[[110 129 134]
 [130 116 141]
 [130 134 120]
 [125 128 126]
 [148 129 102]
 [130 129 126]
 [113 115 142]
 [130 129 125]
 [135 138 128]
 [126 128 125]
 [133 129 126]
 [130 129 126]]
->
[[134 110 129]
 [141 130 116]
 [120 130 134]
 [126 125 128]
 [102 148 129]
 [126 130 129]
 [142 113 115]
 [125 130 129]
 [128 135 138]
 [125 126 128]
 [126 133 129]
 [126 130 129]]

[[130 132 127 129 124 131 129 126 127 122 128 127 126 127 135]
 [125 135 144 127 124 136 134 123 127 129 128 127 126 127 130]
 [133 119 128 119 131 128 129 121 144 129 122 127 125 132 130]
 [129 123 116 129 126 127 126 124 132 129 128 142 120 127 130]
 [130 132 153 129 132 124 131 132 127 129 128 127 128 127 134]]
->
[[135 130 132 127 129 124 131 129 126 127 122 128 127 126 127]
 [130 125 135 144 127 124 136 134 123 127 129 128 127 126 127]
 [130 133 119 128 119 131 128 129 121 144 129 122 127 125 132]
 [130 129 123 116 129 126 127 126 124 132 129 128 142 120 127]
 [134 130 132 153 129 132 124 131 132 127 129 128 127 128 127]]

[[126 138 135 134 143 123 124 120 107 132]
 [129 146 125 123 123 107 126 130 131 140]
 [134 143 123 124 120 107 132 125 137 135]
 [135 123 141 131 137 140 122 124 118 107]
 [139 123 124 117 109 136 123 142 130 139]
 [123 124 111 116 135 124 144 126 145 131]
 [123 144 127 144 133 122 124 113 113 136]]
->
[[132 126 138 135 134 143 123 124 120 107]
 [140 129 146 125 123 123 107 126 130 131]
 [135 134 143 123 124 120 107 132 125 137]
 [107 135 123 141 131 137 140 122 124 118]
 [139 139 123 124 117 109 136 123 142 130]
 [131 123 124 111 116 135 124 144 126 145]
 [136 123 144 127 144 133 122 124 113 113]]

[[129 136 130 117 122 103 131 142 136 129 129 135 127]
 [128 128 129 128 127 127 128 128 130 127 130 128 129]
 [131 123 126 135 134 144 129 120 123 128 124 125 129]]
->
[[127 129 136 130 117 122 103 131 142 136 129 129 135]
 [129 128 128 129 128 127 127 128 128 130 127 130 128]
 [129 131 123 126 135 134 144 129 120 123 128 124 125]]

[[125 124 127 127 129 135]
 [126 134 130 133 143 141]
 [113 120 129 119 127 137]
 [138 127 142 153 140 120]
 [140 126 121 131 120 130]
 [123 128 127 126 130 134]
 [143 134 133 122 135 121]
 [145 133 132 123 133 119]]
->
[[135 125 124 127 127 129]
 [141 126 134 130 133 143]
 [137 113 120 129 119 127]
 [120 138 127 142 153 140]
 [130 140 126 121 131 120]
 [134 123 128 127 126 130]
 [121 143 134 133 122 135]
 [119 145 133 132 123 133]]

[[131 132 131 123 148]
 [148 136 133 103 133]
 [138 143 130 126 116]
 [127 144 124 140 141]
 [130 115 129 131 138]
 [124 132 147 117 145]]
->
[[148 131 132 131 123]
 [133 148 136 133 103]
 [116 138 143 130 126]
 [141 127 144 124 140]
 [138 130 115 129 131]
 [145 124 132 147 117]]
---
[[138 141 126]
 [141 134 138]
 [121 152 152]]
->
[[141 134 138]
 [121 152 152]]

[[126 126 126 127 127]
 [133 133 121 131 118]
 [133 120 127 133 126]
 [148 124 117 151 139]]
->
[[133 133 121]
 [133 120 127]]

[[140 131 128 128 140]
 [116 122 149 144 137]
 [138 132 127 129 141]]
->
[[116 122 149]
 [138 132 127]]

[[109 136 112 118]
 [138 139 124 121]
 [103 135 146 125]
 [107 138 120 120]]
->
[[138 139 124]
 [103 135 146]]

[[127 118 118 115]
 [144 124 124 113]
 [151 123 148 141]
 [114 123 141 132]
 [133 124 126 104]]
->
[[144 124 124]
 [151 123 148]]

[[118 152 135 120 138]
 [123 132 127 133 130]
 [117 153 138 118 138]
 [118 131 127 132 129]]
->
[[123 132 127]
 [117 153 138]]
